In the rows, 128 means zero.
Each path is a new rotation, seen through one point. The rows after it are directions, each followed by how far the rotation turns it, in degrees each step (0 if it stays put).
Each turn is a multiple of 5 degrees from 10 to 175, or 0.
Each row of a path follows its step; steps can be skipped.
Rotation 1:
step 0: [129 126 128 133 137 127 122 123 129 129 135 130 133 128 124 132 138 121
 142 137 136 137 122 137 133 126 127 119 125 131 123 131 137 122 136 133
 124]
step 1: [121 120 128 136 135 118 134 119 132 124 130 121 117 121 130 129 124 122
 123 124 127 124 133 127 128 134 133 131 128 134 111 134 131 122 127 122
 129]
step 3: [130 130 122 130 141 130 122 115 133 133 129 121 125 130 118 131 142 131
 121 127 133 138 124 128 133 124 135 132 132 129 124 123 126 133 138 121
 125]
step 4: [134 132 126 136 130 128 138 125 135 123 134 129 130 124 132 129 128 125
 135 138 128 121 136 128 134 123 123 128 125 124 118 134 133 127 127 108
 121]
step 5: [137 131 129 132 134 126 136 124 133 125 124 121 126 121 130 129 121 115
 136 126 133 138 127 140 137 131 136 126 132 128 124 123 125 121 134 139
 131]
step 6: [128 124 124 131 125 130 130 122 135 118 125 132 122 123 122 130 134 135
 112 130 127 134 137 129 131 134 122 139 137 134 119 128 134 125 136 126
 130]
step 7: [132 137 117 132 136 127 131 124 127 129 122 137 124 134 126 122 131 119
 132 126 137 129 130 129 137 125 114 128 124 124 121 118 128 134 124 125
 123]
step 8: [126 133 124 136 136 133 129 127 123 127 139 119 122 118 122 130 129 126
 127 130 138 127 119 126 135 133 128 124 136 123 128 132 127 119 144 124
 125]
step 9: [133 121 124 134 128 125 127 127 125 127 131 133 127 125 123 125 126 124
 132 135 119 130 133 140 141 129 128 126 130 133 115 135 146 124 123 126
 131]
step 10: [130 128 125 134 137 121 126 124 134 127 128 131 115 122 129 124 135 115
 127 129 139 128 134 123 127 136 131 129 131 142 124 118 124 126 127 137
 124]
step 11: [134 129 114 138 131 127 120 127 126 119 125 125 124 124 128 125 136 130
 114 121 130 127 128 136 131 132 128 129 132 121 133 128 131 128 128 111
 125]
step 12: [140 135 126 129 139 128 127 125 131 134 131 130 137 127 117 127 138 124
 138 134 128 123 131 124 145 123 132 125 138 125 121 126 127 131 126 127
 127]
Speeds:
[131 131 129 126 126 132 134 128 131 127 123 127 130 129 129 129 126 129
 129 130 127 131 129 128 128 127 126 132 130 126 128 126 126 128 131 127
 129]
40
[130 128 131 125 125 129 126 127 129 130 130 131 128 130 125 130 131 131
 129 127 127 129 128 130 132 128 130 131 130 132 128 129 132 131 131 130
 128]
115
[124 124 129 131 126 130 127 130 127 127 125 128 128 129 127 128 125 129
 124 128 128 127 130 129 129 128 130 129 130 128 126 131 128 132 130 123
 126]
145
[131 126 125 126 129 129 126 125 127 129 129 125 128 128 126 131 129 128
 128 130 124 128 130 127 127 129 123 129 128 128 124 134 125 131 125 130
 129]
130
Rotation 2:
step 0: [123 129 139 136 113 124 136 131 136 126 130 126 138 141 128 120 128 133
 135 140 133 127 142 132 133 124 125 137 127 126 129 116 130 121 136 124
 129]
step 2: [122 137 144 119 125 136 130 136 126 129 118 134 137 135 124 115 131 132
 130 121 131 118 129 115 125 129 123 123 129 127 126 137 127 140 129 129
 138]
step 3: [119 132 133 141 123 122 134 130 125 131 117 118 132 130 128 118 129 128
 134 128 129 124 135 135 133 136 114 126 134 128 117 142 128 135 130 120
 139]
step 4: [127 126 140 134 130 110 131 136 128 138 118 135 127 139 122 116 130 123
 140 130 122 131 137 140 134 128 128 131 134 121 125 122 130 125 135 129
 126]
step 5: [124 122 132 110 125 117 126 133 126 138 117 130 124 132 130 123 122 128
 149 125 133 120 125 128 121 134 131 135 124 122 126 126 133 129 130 138
 130]
step 6: [123 132 144 118 120 129 133 133 119 132 131 126 121 132 136 124 129 137
 135 121 140 126 138 134 122 129 127 125 116 127 132 134 121 131 131 128
 144]
step 8: [117 128 141 127 125 123 128 135 134 127 124 129 140 133 132 118 135 118
 135 133 124 119 136 127 136 122 130 145 126 131 136 117 129 127 138 134
 125]
step 9: [114 125 131 114 122 133 125 138 133 127 118 119 130 131 130 117 127 119
 130 123 127 119 127 124 127 132 135 136 129 122 121 124 126 134 125 137
 146]
step 10: [127 136 138 127 123 124 128 138 116 123 121 131 134 133 131 118 135 129
 122 118 130 125 138 129 127 120 127 122 131 120 118 140 128 135 126 133
 144]
step 11: [124 130 126 139 122 108 134 131 121 123 115 127 132 136 134 117 130 135
 136 131 123 124 137 131 135 129 119 135 127 135 116 132 133 127 124 130
 131]
step 12: [117 130 130 125 136 116 136 128 127 134 118 133 123 141 128 109 127 129
 136 127 130 130 134 135 125 126 135 139 125 127 129 111 126 130 131 131
 128]
step 14: [124 133 140 135 118 126 134 130 124 128 131 124 137 129 136 126 137 136
 138 118 141 121 140 130 122 118 121 128 123 126 132 129 134 133 126 119
 139]
Speeds:
[129 128 127 128 132 125 130 127 127 132 126 129 124 128 127 129 130 130
 133 123 128 129 127 133 127 129 126 126 127 128 131 128 131 129 125 126
 127]
45
[130 126 129 129 130 125 128 128 127 129 127 127 129 127 127 128 127 129
 131 125 125 124 127 125 130 128 132 128 130 133 128 122 125 128 129 129
 125]
100
[128 129 127 128 127 126 130 128 130 131 128 128 130 128 127 126 130 124
 127 131 125 131 127 129 125 132 130 127 124 129 128 124 133 128 131 130
 126]
95
[128 126 127 131 130 133 128 126 130 131 126 128 130 130 129 132 127 123
 130 128 128 127 131 132 127 126 128 129 129 126 125 126 126 130 129 130
 128]
80
[121 124 128 124 129 127 129 127 130 127 129 132 126 129 127 129 128 127
 129 128 125 130 129 126 127 128 128 132 130 123 129 127 127 128 127 128
 125]
95
Rotation 3:
step 0: [128 129 131 131 125 125 126 125 143 125 124 127 134 121 125 131 125 134
 129 129 126 128 137 120 124 139 138 126 135 121 122 123 134 119 128 137
 125]
step 1: [134 130 132 123 133 136 116 136 125 134 132 121 123 133 135 121 132 133
 124 130 132 132 138 124 129 134 135 126 129 125 127 126 136 140 123 135
 121]
step 3: [125 123 133 137 134 122 139 125 128 129 128 133 140 125 134 125 127 126
 126 129 128 133 123 115 131 130 129 131 135 125 118 117 126 128 137 133
 137]
step 4: [136 121 126 135 141 135 125 120 125 129 138 127 130 133 130 128 134 126
 135 130 137 124 128 122 131 138 133 121 130 121 134 125 132 124 126 125
 127]
step 5: [128 129 127 125 119 129 131 124 132 138 130 123 122 132 127 128 126 126
 133 133 131 109 125 132 121 134 131 130 135 121 128 123 130 137 129 124
 119]
step 6: [121 124 131 123 111 125 119 129 126 128 127 124 129 130 136 126 132 128
 125 118 122 130 125 122 128 132 128 126 139 128 118 117 127 131 131 124
 133]
step 8: [135 135 132 120 130 125 133 130 129 137 135 127 129 121 129 122 128 119
 126 135 127 126 120 127 125 129 127 127 118 112 136 123 133 133 132 135
 125]
step 9: [134 125 130 116 125 131 126 120 129 130 129 132 128 125 123 131 134 137
 131 127 126 129 118 128 138 128 128 116 135 120 120 128 128 131 143 130
 130]
step 10: [129 121 123 132 128 141 123 125 128 129 114 123 132 122 133 121 127 131
 126 135 140 122 129 126 124 129 134 126 135 133 124 130 131 127 137 131
 138]
step 11: [122 133 125 121 126 134 135 127 123 135 131 119 123 115 133 123 130 116
 133 126 133 130 130 115 126 136 132 129 131 131 139 127 133 130 124 123
 129]
step 12: [135 136 123 123 127 121 126 128 132 132 135 130 125 119 122 138 122 136
 135 123 124 129 124 117 121 142 123 132 135 126 122 124 129 128 130 130
 127]
step 14: [121 132 133 125 131 143 131 121 129 124 137 123 125 130 136 127 135 123
 123 136 123 130 122 123 119 124 139 121 129 126 127 132 131 126 131 128
 120]
Speeds:
[125 127 128 128 124 132 127 129 127 126 126 130 126 132 130 127 129 127
 128 128 129 128 125 128 126 123 127 129 129 131 122 130 129 130 132 127
 130]
95
[130 128 125 122 126 132 125 128 128 129 125 127 129 123 127 127 127 127
 129 127 126 128 127 127 127 127 125 128 126 127 132 130 126 126 131 128
 131]
25
[130 127 130 128 132 129 132 128 126 129 129 128 132 125 127 124 129 131
 128 128 129 129 127 130 132 124 130 126 127 130 128 130 129 131 132 130
 128]
55
[130 130 127 131 129 128 128 127 128 127 128 129 128 125 124 130 128 131
 126 129 126 120 126 129 125 128 129 131 128 130 125 129 130 125 128 129
 128]
145
